(in the rows, 128 means zero)
A single turn carries every row of the set below to another of its rows. Some are shown first; where does it send the rows asked next?
mene: [ 85 113 149 112  97 144 137 115 154 101 120 136 107 159 133 132  98 120
 128 109 104 138  89 135 139 114 112 152 123 140 117  98 119 134]
zum: [148 114 121 117 133 156 113 136 135  87 120 129 127 137 138 118 110 116
 111 120 108 136 113 108 136 145 119 119 117 122 117 143 115 117]
Guzab: [134 111  94 112 115 154 121 115 138 130 127 132  91 141 133 111 108 117
  96 100 116 119  92 117 147  94 147 149 146 136  90 129 121 146]
nek: [137 127 118 129 118 133 114 121 114 129 152 135  98 140 124  97 115 147
 114 114 131 115 107 126 134 117 113 142 147 131  71 131 160 152]
vas: [123 133  86 142 104 143 149 120 143 107 148 134 102 130 114 129 118 124
  98  94 133 119  87 126 140 108 149 129 118 116  79 117 116 141]
ter: [109 122 146 123 129 155 128 120 132  95 132 139 116 163 136 128  94 115
 102  99 117 143 112 147 145 115  96 138 134 135 108 110  92 155]
naper: [134 129 116 124  93 151 154 100 150 102  97 129 103 125 144 132 107 107
 111 110 122 145  96 141 137 164 118 136 130 103 105 107  95 105]
dar: [112 138 112 124  83 126 153 105 144 134 136 133  79 129 125 100 128 139
 125 109 119 111  86 128 134 137 130 150 121 111  74 115 146 103]
pefif: [121 162 134 139  83 143 152 110 131 106 144 131 102 127 128 129 115 120
 133 107 130 142 101 148 142 172  99 126 117 110  93 119 108 116]
vagun: [134 147 138 122  99 148 119 115 120 114 147 130 113 136 141 106 116 112
 128 122 106 154 113 120 129 167 101 142 138 117 108 145 111  94]
Vatu: [128 115 102 124  95 142 139 112 137 125 107 133  98 149 166 108 139 134
  99  87 123 106 124 139 164 134 144 153 145 120 101 117 114 124]
vamud: [134 134 121 136  95 161 121 142 135  85 168 138 119 126 118 112 111 117
 130 116  95 141 110 118 124 141 120 130 125 131 113 138 125 118]
fuvu: [117 133 103 145  95 143 142 135 144 124 122 142  88 135 158 123 151 131
 110 112 101 119 125 139 144 130 121 159 166 125 107 105 121 142]
sunib: [106 128 109 143 103 121 143 117 133 101 130 115  94 160 154 128 133 129
 118 111 118 171 112 127 166 112 115 131 135 123  97 113 104 150]
vuvur: [113 128 173 110 119 141 133 109 142 111 109 144 107 149 155 106 101 119
 126 114 109 133 121 153 141 146  93 146 147 132 106 103 118 138]
nokap: [137 115 127 112 117 146 122 109 123 137 110 140 100 140 165  92 115 102
 106 113 104 126 111 119 156 106 129 145 155 143 102 113 114 146]
zilaf: [140 106 105 123 100 175 144 116 146 106 108 149 104 121 127 115  98 118
  99 106 106 106  90 130 125 140 121 137 116 117 113 100 124 110]
vegam: [146 122 113 113  93 125 150  92 142 106 134 128 111 129 123  82 106 107
 124 102 121 148 103 133 150 119 132 127 135 120  57 110 118 133]
peduf: [ 93 126 157 127 127 153 128 131 135 106 120 149  90 155 139 133 115 140
 101 108 119 113 103 147 134 138  95 162 136 128 121 121 125 126]
romor: [131 118 120 119 119 119 145 103 132 120 109 128 104 141 144 101 122 125
  89  91 145 116  99 130 170 137 123 136 110 109  78 138 113 113]
deni: [ 99 145 141 128 114 155 130 124 148 108 140 147 100 146 125 137 109 125
 129 120 102 134 107 148 113 128  98 152 156 128 104  95 122 153]
bug: [110 108 124 121  96 138 125 125 124 126 139 135 107 144 125 113 122 132
 126 122 118 130  86 104 141  96 114 149 148 149  89 113 159 146]
zod: [146 123 127 107 128 165 116 116 122 108 129 147 101 127 106 101 105 115
 110 114 111 102  83 128 133 133  99 130 103 126  98 130 122 118]
Paku: [103 139 105 136  86 113 147  99 154 117 130 126  81 141 152 121 138 142
 125 109 121 157 108 134 155 136 140 143 138 108  94 115 133 133]
vigez: [153 154 116 130 127 141 133 111 121 116 133 141  88 123 130  97 134 130
 107 110 134 107 112 142 130 145 129 136 150 107  65 125 122 130]
fasi: [108 130 150 129 114 128 139 130 117 127 137 127  81 150 149  99 135 151
 117 112 133 133 111 124 159 134  94 128 142 148  87 145 130 139]
bef: [131 140 137 127 109 142 130 115 129  95 157 142 114 123  96 117 103 113
 125 111 125 147  87 134 149 140  87 125 106 116  87 135 132 131]
rukag: [121 137 128 118  98 107 136 104 134 120 146 116  99 148 134  93 127 138
 133 106 132 148 113 133 154 132 110 117 138 140  66 138 113 152]
nofom: [117 129 113 125 107 168 138 136 143 126 123 131 111 138 149 129 110 132
 116 118 104 118 107 102 116 163 120 122 116 121 123 131 122 101]
mekep: [120 115 115 123  83 149 145 115 150 117 134 127 139 139 142 124  99 111
 116 111 108 165 109 106 134 155 106 130 130 117 112 128 120 102]

nofom goes to zum
bef goes to pefif
nek goes to rukag
And these:
peduf goes to ter
vegam goes to dar
nokap goes to bug

